Each path is a new rotation, seen through one point. The rows after it are directions, each followed by how far the rotation turns it, in degrees a step (0 if it stays put).
Each turn is a multiple of 5 degrees from 10 to 175, or 0.
Rotation 1:
-3,34,-8,35,-7,3,-29,-6,39,8,19
-7,-6,3,6,19,29,16,49,27,-6,18
10,-3,-29,-13,-2,40,27,-8,-14,-25,-28
-18,16,-7,8,-18,3,25,-25,-33,44,-7
-7,3,-10,-22,7,-38,-4,15,-31,4,43
34,-25,-17,16,-34,-15,-25,0,7,-22,16
-9,0,48,29,-31,0,20,8,18,-20,-5
-9,37,3,-19,24,7,27,-21,29,-30,8
24,7,-18,-8,9,36,-1,-17,19,41,18
-7,-9,15,-14,-3,38,-13,34,-42,13,12
-33,2,-35,3,-24,-1,-19,-11,-28,-32,-9
-26,-1,-20,18,-33,-36,18,8,25,26,6
32,11,3,-24,-3,-27,30,39,12,-14,6
13,15,5,14,11,5,11,9,20,-10,-5 : 60
-12,7,8,-13,-1,22,-18,-1,17,1,0 : 45
Rotation 2:
48,-10,25,0,29,12,33,-22,-16,-13,6
37,-6,26,-30,12,30,5,24,-32,-1,-19
69,15,0,-7,9,27,-8,-2,5,-6,5
41,-4,37,7,41,14,18,-6,-16,5,12
50,-25,15,-15,6,16,1,11,-37,-7,-19
59,19,8,-26,13,30,20,-8,3,-18,-1
39,8,39,1,40,27,-1,17,-15,17,7
68,-23,4,4,7,8,-7,-6,-27,-9,-8
42,4,22,-25,22,24,36,-14,-11,-18,-3
43,7,27,-17,19,33,-11,31,-19,10,-6
71,-2,4,12,16,12,-7,-14,-5,-7,9
37,-13,35,-10,31,14,35,-11,-27,-8,0
51,-3,13,-28,1,31,-5,24,-25,-5,-18
15,5,17,-5,-16,-15,7,-2,5,19,-6 : 0
-3,-24,1,0,-4,-11,15,-13,-17,-10,-7 : 100
-7,11,9,0,14,0,24,-15,12,-4,11 : 135
Rotation 3:
-20,22,-5,8,-3,-9,-14,24,-38,-17,38
-33,23,2,1,0,-17,30,20,-22,-14,-30
-13,-13,-5,-15,7,-44,-8,-11,-41,21,-11
4,-24,20,-41,18,8,14,15,-9,16,-35
6,-34,-17,-24,22,3,0,21,-7,23,37
-1,-25,2,11,9,14,55,22,19,-9,9
5,-12,-7,45,10,-9,23,-25,-11,23,29
27,7,50,25,11,4,20,-8,-4,2,-14
28,30,10,13,36,-5,-32,6,-10,17,17
23,25,5,-2,25,-15,2,28,20,-40,-13
5,7,-51,7,28,-24,-11,-16,-4,-18,-6
21,-16,-5,-18,-3,1,16,-31,-4,-39,-30
6,-3,-18,-24,11,37,-14,-38,-26,4,13
9,15,-4,9,-4,-12,-11,17,-15,-5,-16 : 45
-27,0,0,-12,-11,7,-9,-2,-15,-12,-3 : 25
Rotation 4:
-37,-5,31,-15,1,-32,-22,-18,-8,-21,11
5,-42,-11,-12,-22,-27,-22,31,21,-10,3
-26,-6,-23,25,-22,12,-12,-7,20,-30,-32
-18,-7,50,-12,-7,2,-6,-21,38,-9,-10
23,-23,-18,-40,-9,-23,12,-14,30,-14,-14
5,-18,-14,19,2,-9,-23,-46,-12,-19,-34
-1,-16,18,-8,-12,9,-42,-32,26,22,21
-7,-34,-33,-38,-7,28,4,-7,9,-11,3
7,4,14,-14,-8,25,-31,-15,-28,-34,-31
11,15,11,-20,-21,-13,-23,-19,10,-27,42
3,-52,-16,3,0,3,4,3,-4,-40,22
23,-7,12,32,-30,35,-20,5,8,-20,-18
0,16,16,-8,-21,20,27,-34,32,-17,24
-12,3,3,-8,-5,30,8,7,12,5,-9 : 80
-3,-16,27,6,13,5,-6,2,-13,0,-10 : 140
Rotation 5:
67,-17,-6,-1,13,9,-8,2,5,11,20
57,5,-3,29,8,30,-13,-5,7,-25,4
63,-13,7,12,33,3,-12,9,-2,10,5
60,12,0,15,12,8,-13,-5,26,-28,7
50,0,25,25,42,0,-17,-1,-1,-1,-3
58,9,13,2,17,-12,-14,-16,33,-12,11
38,7,33,32,30,8,-22,-24,3,-11,2
53,-6,25,-4,20,-15,-14,-26,21,10,20
39,10,28,24,7,15,-18,-42,12,-15,15
48,-16,30,4,21,0,-14,-31,-2,22,20
47,1,11,9,-10,21,-11,-40,16,-10,27
46,-17,22,19,18,24,-14,-25,-18,18,18
61,-9,-3,-2,-9,17,-8,-24,12,1,29
10,-11,-4,-21,3,-18,4,7,7,19,7 : 155
3,11,1,5,18,-15,-3,18,12,-12,-14 : 25
Rotation 6:
-10,-51,-41,-29,13,26,-2,4,8,-2,5
-4,-24,-11,-12,-9,16,0,-20,53,-31,-26
-28,4,-1,-37,-6,-28,23,21,31,-26,-22
-17,-48,8,-35,-3,-39,-4,12,15,19,12
34,-46,-25,-12,-29,-17,-6,3,17,9,-26
-3,-25,-45,-29,-7,12,5,23,-7,-37,-26
-33,-31,-5,-34,13,10,-31,-5,30,-28,-6
-2,4,0,-32,-4,-22,-6,4,63,7,-28
-6,-23,-27,-36,2,-27,37,29,15,18,0
0,-72,-16,-8,-17,-2,12,-9,10,-4,7
7,-26,-13,-9,-32,-8,-6,-2,18,-45,-40
-29,-7,-9,-47,6,-18,-20,30,3,-29,-19
-6,-31,-7,-36,12,-9,-33,6,39,26,-2
8,-8,15,-21,9,6,10,-11,-8,4,-18 : 0
15,21,-8,2,-10,-6,11,9,4,-6,-20 : 125
7,-10,3,1,-13,-10,-19,7,-25,-6,-6 : 60
Rotation 7:
-60,-5,10,12,12,25,19,-20,1,-9,11
-25,34,2,10,-1,44,-21,-26,-22,-3,-10
1,-5,25,25,25,10,-33,-42,-11,8,16
-54,-29,15,19,13,9,9,-29,5,6,16
-41,31,-11,15,2,39,4,-23,-19,-4,-7
2,18,25,18,27,24,-34,-35,-18,-6,14
-36,-33,29,15,10,8,-12,-34,4,9,15
-51,7,-14,23,3,25,9,-27,-16,12,-8
-6,35,11,22,32,31,-12,-29,-23,-13,14
-24,-20,44,7,10,18,-27,-31,1,-6,20
-48,-12,-6,22,-8,17,-5,-35,-10,25,-9
-17,30,-8,32,35,22,6,-30,-22,-3,9
-22,4,45,5,19,28,-18,-22,-1,-23,26
-1,-15,20,-3,12,-8,6,3,12,-12,18 : 115
-10,17,-11,2,10,6,23,10,-1,-14,4 : 100
Rotation 8:
2,-1,3,-14,30,-23,-2,23,36,7,38
36,-39,27,0,27,0,14,17,14,9,6
12,-19,2,28,33,-5,-16,-8,40,-19,18
32,-29,-19,11,4,36,-7,21,22,8,21
0,2,-7,-1,18,-13,-11,28,42,11,42
35,-34,19,-18,23,0,18,24,13,14,17
13,-18,20,25,38,-18,-10,-3,39,-11,13
36,-36,-17,14,14,33,-6,4,20,-6,16
2,0,-13,15,11,-1,-17,26,45,11,35
30,-26,1,-25,21,4,16,30,14,16,29
11,-15,30,17,33,-26,-3,12,36,0,14
38,-40,-2,9,29,23,-2,-8,15,-12,13
7,-8,-10,32,8,6,-22,18,48,3,27
4,-7,25,-6,14,-18,11,-5,-6,-2,-10 : 80
5,-7,-14,-24,12,9,6,-12,-11,-10,8 : 175
Rotation 9:
30,-13,22,44,2,21,-28,6,20,-4,27
-7,5,29,50,-22,-16,-28,1,1,-34,7
14,-4,25,29,16,-33,-12,28,24,-33,-25
-3,10,-11,48,10,-39,-10,3,38,14,-11
-24,5,-5,49,-4,-18,25,4,0,3,-46
16,-12,1,36,26,2,40,25,3,25,-23
1,6,5,49,-1,0,38,-5,-12,32,30
0,12,44,20,-5,-3,53,4,-23,-15,9
23,11,41,-2,21,-11,37,0,30,0,29
-27,24,28,8,-12,-9,25,-34,39,-5,20
-29,-5,30,-9,7,18,30,-9,44,-26,-25
-21,-23,2,13,27,32,9,-8,53,10,9
-55,-15,5,34,9,35,0,-8,3,-12,13
-3,-16,-13,9,-3,25,7,-1,-4,14,-11 : 55
21,2,-2,18,-14,-8,-16,5,-4,1,-14 : 20
-6,7,-11,11,-7,-4,-9,-15,7,17,22 : 130
15,2,16,-9,-19,15,6,-14,11,-3,5 : 35
Rotation 10:
8,15,-14,-24,-27,1,5,-27,-47,14,-15
-2,-13,23,15,-12,29,-22,29,-5,28,-28
2,18,15,14,1,36,-21,-36,-3,-21,26
-7,-35,15,-22,-5,-18,-26,8,-22,11,36
-46,14,21,25,-1,-6,28,-4,-11,21,7
-15,3,-15,-26,-35,30,7,18,28,-2,23
-31,18,-23,-15,24,-13,-39,-11,12,20,-6
12,13,41,-6,-24,-32,-1,-11,37,4,-6
-17,29,-2,-21,-17,-5,-3,13,-32,-38,-21
-4,-25,-14,7,-36,8,-17,-23,-5,22,-36
24,30,33,-14,10,36,-12,-2,-14,24,-4
-7,-18,18,26,-11,6,-44,9,-7,-27,21
-24,-12,17,-17,2,-3,16,-44,-30,9,25
4,5,-14,0,5,27,-9,2,14,15,-6 : 85
-11,-7,5,20,-1,1,5,-24,14,-1,-10 : 145
Rotation 11:
12,-18,-27,-4,-7,-18,24,28,32,33,25
-17,31,11,-20,29,-15,25,6,32,-27,17
-9,5,4,-10,-43,-41,37,0,-6,14,8
0,-1,11,-19,30,-12,6,1,33,39,39
-4,19,-9,-12,-5,-22,40,15,40,-5,-31
-14,3,-15,-22,-9,-17,28,6,-5,-5,58
-6,26,36,12,10,-41,12,2,29,26,6
5,-24,-12,-44,-7,-13,41,-3,23,12,-2
-19,43,-21,5,6,-7,19,25,25,11,35
4,-13,29,-6,-7,-52,28,6,19,-21,12
-20,21,5,-39,1,-5,29,-23,6,40,15
12,-3,-14,11,-1,-27,20,38,45,20,9
-18,18,9,-37,16,-15,35,-4,15,-33,18
-7,4,-19,-7,-20,8,8,-4,-17,12,6 : 135
14,-1,-9,7,4,7,-23,-9,-18,-8,-11 : 0
-8,7,16,7,-10,-15,-1,-5,-18,-16,14 : 100
8,-8,-3,16,-21,-16,4,11,2,2,-17 : 160
Rotation 12:
-18,38,-40,-18,18,4,18,1,-27,4,-15
-5,20,-6,-5,5,-38,-7,-26,-33,-18,-31
-1,24,35,21,10,-29,-12,-15,17,-31,-14
-8,41,42,-2,14,1,12,12,25,9,23
-12,18,32,-34,-3,8,14,9,-29,32,14
-16,-20,34,-1,-29,9,-5,0,-43,1,-22
-25,-15,17,44,-29,14,-1,18,9,-10,-23
-17,8,-15,33,-7,2,20,22,28,38,-12
18,-9,-14,3,17,-18,13,-2,-10,57,-18
41,-30,11,7,25,-13,-17,2,-18,6,-26
26,-9,11,6,18,15,-23,39,22,-27,-15
9,25,-20,-32,0,28,5,36,22,-1,-11
11,12,-24,-44,-17,-1,27,-7,-15,-3,-30
4,-6,0,18,-22,6,15,2,-12,4,16 : 40
9,-13,13,12,1,8,0,-21,1,-16,-14 : 95
Rotation 13:
16,14,-58,-16,-3,-6,20,-6,12,9,17
16,-11,-36,-22,7,20,34,-12,8,34,-7
33,10,-22,-24,1,21,10,-44,12,11,11
28,4,-8,-21,16,20,48,-12,3,-1,29
14,6,-37,-15,16,4,12,-7,11,6,50
13,7,-52,-16,3,-3,41,8,8,11,9
14,-11,-42,-24,8,16,10,-20,12,38,5
33,13,-24,-22,-6,18,33,-32,8,6,-4
26,-7,-5,-22,24,23,29,-23,7,9,34
22,19,-36,-17,7,0,23,-9,7,-12,42
5,-10,-45,-18,15,4,35,13,7,23,23
19,9,-54,-19,-6,8,7,-23,15,26,4
28,-2,-18,-26,5,23,41,-23,8,18,-5
-6,-13,1,-2,11,8,-24,-7,3,17,15 : 160
-14,-1,-24,5,0,-15,-2,22,2,5,4 : 70
Rotation 14:
12,-3,-11,28,-2,-16,27,-44,-20,-29,15
2,20,-1,18,27,5,6,-51,29,-17,17
14,0,-21,-14,26,24,10,-28,-10,-30,38
18,-11,-17,26,5,-14,23,-41,-25,-32,16
0,22,-9,23,18,-4,12,-49,29,-20,16
8,4,-12,-15,25,24,9,-34,-4,-27,41
23,-17,-21,20,11,-5,19,-37,-27,-32,13
-1,24,-18,28,13,-9,17,-45,24,-23,11
3,15,-3,-14,24,21,10,-38,3,-21,44
25,-22,-15,13,18,3,10,-39,-27,-29,15
5,20,-26,30,12,-12,19,-40,18,-27,7
-3,19,0,-8,17,14,16,-41,6,-21,45
24,-24,-6,12,26,9,9,-41,-23,-27,18
-7,12,-10,15,-19,-20,14,2,0,-4,-5 : 110
-4,-8,-17,-10,-1,-11,-2,-12,1,27,4 : 0
Rotation 15:
-4,25,-15,-15,-11,44,-37,-10,-31,12,4
5,45,1,-8,41,-7,35,-18,-15,9,4
-29,-14,-18,31,10,9,11,-24,30,35,-23
19,10,-42,-33,-23,1,-11,20,6,32,-17
19,37,-6,21,33,16,-37,0,-25,-4,-9
16,9,16,-1,31,7,44,-18,21,3,-35
7,-11,-9,25,-36,-14,-18,-29,22,30,-26
29,31,-5,-14,-2,-26,-28,45,15,2,-7
9,-7,32,24,32,20,-17,11,-21,-10,-37
11,-1,27,-23,-26,-8,24,-33,17,-12,-35
-4,19,14,37,-42,-37,-21,4,6,12,7
-9,3,33,-20,16,-1,-14,58,17,2,-5
-18,-25,32,-8,-6,11,-9,-11,-46,-7,-34
23,3,-20,6,14,4,-3,-8,10,9,-11 : 20
-6,-18,8,7,8,19,15,12,10,5,-10 : 115
